Each path is a new rotation, seen through one point. The rows after it are directions, each followed by how far the rotation turns it, in degrees per step (0 if it stays put).
Each turn is a multiple of 5 degrees from 10 to 175, or 0.
Each row of a path follows its step; steps can be skipped.

step 1: -15 2 -10 9 5 -1 -5 -6 11 -8 -12 1 -3 1 13 -17 4 -6 -27 8 -18 -17 -9 -24 13 36 0 21 -14 6 9 1 10 24 -3 21 7 -21 22 -10 1
step 2: 23 -7 17 -14 -4 15 -12 8 -3 1 -3 5 3 18 -8 -26 1 18 -7 -5 2 6 -15 7 -4 7 14 9 10 -10 29 18 23 4 5 8 19 -24 33 -9 3
step 4: 6 -10 11 4 -5 -7 9 6 -10 6 -21 18 22 19 12 6 10 18 -14 -3 -18 0 -14 4 -1 30 21 3 -19 30 6 -7 21 13 15 8 7 -2 15 13 2
step 5: 7 3 1 -2 -22 11 6 23 10 14 -22 5 -11 -5 4 -25 -9 -11 -41 -12 -6 4 -10 -15 -3 11 15 11 -3 1 6 -3 -6 26 6 -3 -5 -16 19 -24 -1
step 6: 9 -18 3 -4 -20 5 2 17 7 21 -7 -2 3 32 1 2 -5 13 -24 11 15 2 7 17 14 5 10 11 -19 -16 17 -3 15 -16 11 16 23 -26 2 -4 10
step 7: 4 10 -6 8 -9 -3 14 -4 -7 -5 -11 6 5 17 -2 -2 10 6 -16 -2 1 26 6 -6 14 -19 14 38 -25 12 -1 -12 20 36 -5 19 -2 -5 11 -7 0
step 8: -3 7 -1 11 7 1 -2 4 -2 9 -4 13 0 -12 15 -3 4 19 -23 5 -15 -14 0 -16 -7 31 31 22 -22 5 17 1 14 -3 -1 11 27 -3 17 -18 18
step 9: -2 9 10 -24 3 19 -5 -4 1 16 -4 -10 4 28 -4 -26 -15 -4 -30 2 -3 10 14 -6 -12 -5 20 9 7 6 18 17 23 13 4 6 -6 -27 15 -14 1
step 10: 9 4 -12 -8 -8 3 -8 -1 -8 -1 6 2 2 33 19 -16 10 14 -10 11 -6 2 -1 -6 19 14 16 19 -22 -10 13 -5 -18 4 10 39 9 -21 5 14 -14
Directions:
1 1 -6 1 1 3 6 -2 1 7 6 -5 -3 4 -6 -3 3 -1 1 -4 4 9 -7 -1 -6 -2 3 -4 -1 1 -4 2 5 5 -6 -2 -6 4 7 -4 -9 => 160
5 2 4 -2 -7 -4 1 2 4 9 2 -3 -8 -1 -3 -2 -6 0 0 2 4 -4 11 3 -2 -5 4 -3 -1 1 2 13 3 -6 -3 -3 -1 -4 -3 1 2 => 115
6 -9 2 3 -5 -1 -3 -3 -1 1 -7 3 -5 4 2 -3 3 2 6 -1 -7 -5 -9 4 -6 4 -6 1 6 -1 -7 8 -1 4 3 0 -4 -6 -2 3 -4 => 40
-2 2 -4 6 2 -3 5 -5 0 0 -6 1 0 -5 1 -4 -5 2 7 -3 -7 -4 6 3 3 7 7 -2 -6 5 -7 -3 2 5 -3 -10 0 0 6 3 3 => 100
0 -3 5 8 2 -5 -1 5 5 2 0 1 1 -2 -3 5 2 -4 0 -2 4 1 -1 2 7 1 -9 6 -6 -6 0 -1 5 4 -10 -6 5 -9 -3 -6 -4 => 60

step 1: 6 26 -7 11 -16 7 -22 -3 -1 -18 -13 -14 -17 1 1 -3 19 7 -1 5 3 2 15 -15 3 -3 -9 16 -8 -14 -6 15 -12 -5 7 20 -12 -8 14 19 -30
step 2: 0 18 9 -1 0 -3 -10 -8 -4 -2 -20 8 -43 12 8 -16 -14 -6 4 -12 11 0 23 -14 3 -6 2 0 27 4 1 -18 -6 3 0 18 -12 3 16 13 -2
step 3: 13 2 5 17 6 12 11 -7 -27 3 -31 18 -5 -1 1 -12 3 3 1 -13 2 -15 -17 -9 10 0 8 -9 11 14 -2 -24 -5 7 3 13 -14 -23 25 -10 -2
step 4: 18 7 3 26 -5 -11 -11 -19 -1 2 -23 -1 8 -2 15 10 17 1 -1 -9 -3 14 -26 -11 11 -2 1 20 -13 -10 -19 -4 2 18 18 7 -9 -13 13 -1 -20
step 5: 5 23 2 8 2 -8 1 -7 17 -10 -2 -14 -14 27 9 15 22 -1 9 6 6 26 4 -11 15 13 -6 -1 26 0 -16 -5 -3 7 6 17 -6 10 17 9 -21
step 6: 18 18 2 -4 2 3 12 15 -9 -3 -18 7 -13 10 -13 -5 11 3 19 -7 33 -10 17 -12 3 11 5 -5 18 1 -6 9 -16 -4 -14 21 -16 -16 13 -2 -15
step 7: 12 9 16 -6 -6 -17 -6 -16 -14 13 -26 16 -6 -6 2 -10 -5 -1 -8 -7 4 -27 -3 2 -6 5 14 27 3 1 -11 3 -11 23 -6 20 -8 -7 20 -4 -18
step 8: 3 18 0 11 10 -10 8 -20 -4 7 -19 -15 3 24 2 -8 5 8 -19 1 -19 1 -7 7 10 8 -1 10 -3 4 -6 -35 -5 12 5 15 4 -4 21 11 -29
step 10: -1 28 -8 6 -12 1 0 -7 -8 -18 -13 5 -17 -8 14 3 8 0 -8 6 5 -14 14 -21 19 3 11 11 21 -1 -7 24 -10 12 1 22 -28 2 15 -11 4
Directions:
-6 3 7 -3 0 3 -3 0 -1 1 -4 11 -7 3 -9 5 3 5 6 3 -4 -2 0 7 0 1 -5 3 0 2 3 7 -2 0 -5 1 0 -3 -5 11 -3 => 70
-6 8 -8 1 -2 5 -3 1 1 2 1 -5 -1 2 3 -9 -2 8 -10 -1 0 -6 1 -3 -3 -2 -2 7 2 6 2 1 2 2 2 -1 3 -7 0 8 7 => 45
-9 3 0 -2 4 2 1 -1 -7 2 -6 -2 2 -4 -3 6 -6 4 6 -5 7 1 7 -8 6 4 8 -2 4 5 -4 0 -3 -1 -2 -6 2 3 -3 -1 4 => 100
3 -2 9 -1 0 2 -3 -2 4 1 1 2 1 3 -1 0 9 -2 3 -5 8 5 -10 -9 -6 0 -7 2 3 9 -5 -1 0 1 2 -2 0 -1 0 0 8 => 40
-6 -1 -1 -1 -4 0 10 3 -1 1 0 -1 -3 -1 5 0 6 -2 8 -4 0 -10 -9 0 2 -3 5 0 1 -7 4 3 2 -2 -8 -3 -4 -7 5 -3 6 => 110
3 -3 3 6 -3 -4 1 4 -10 -11 4 0 -1 3 7 2 1 1 -1 -4 2 -2 5 4 3 2 -3 7 2 1 -9 -7 -6 4 -5 0 -3 -5 -4 5 0 => 0
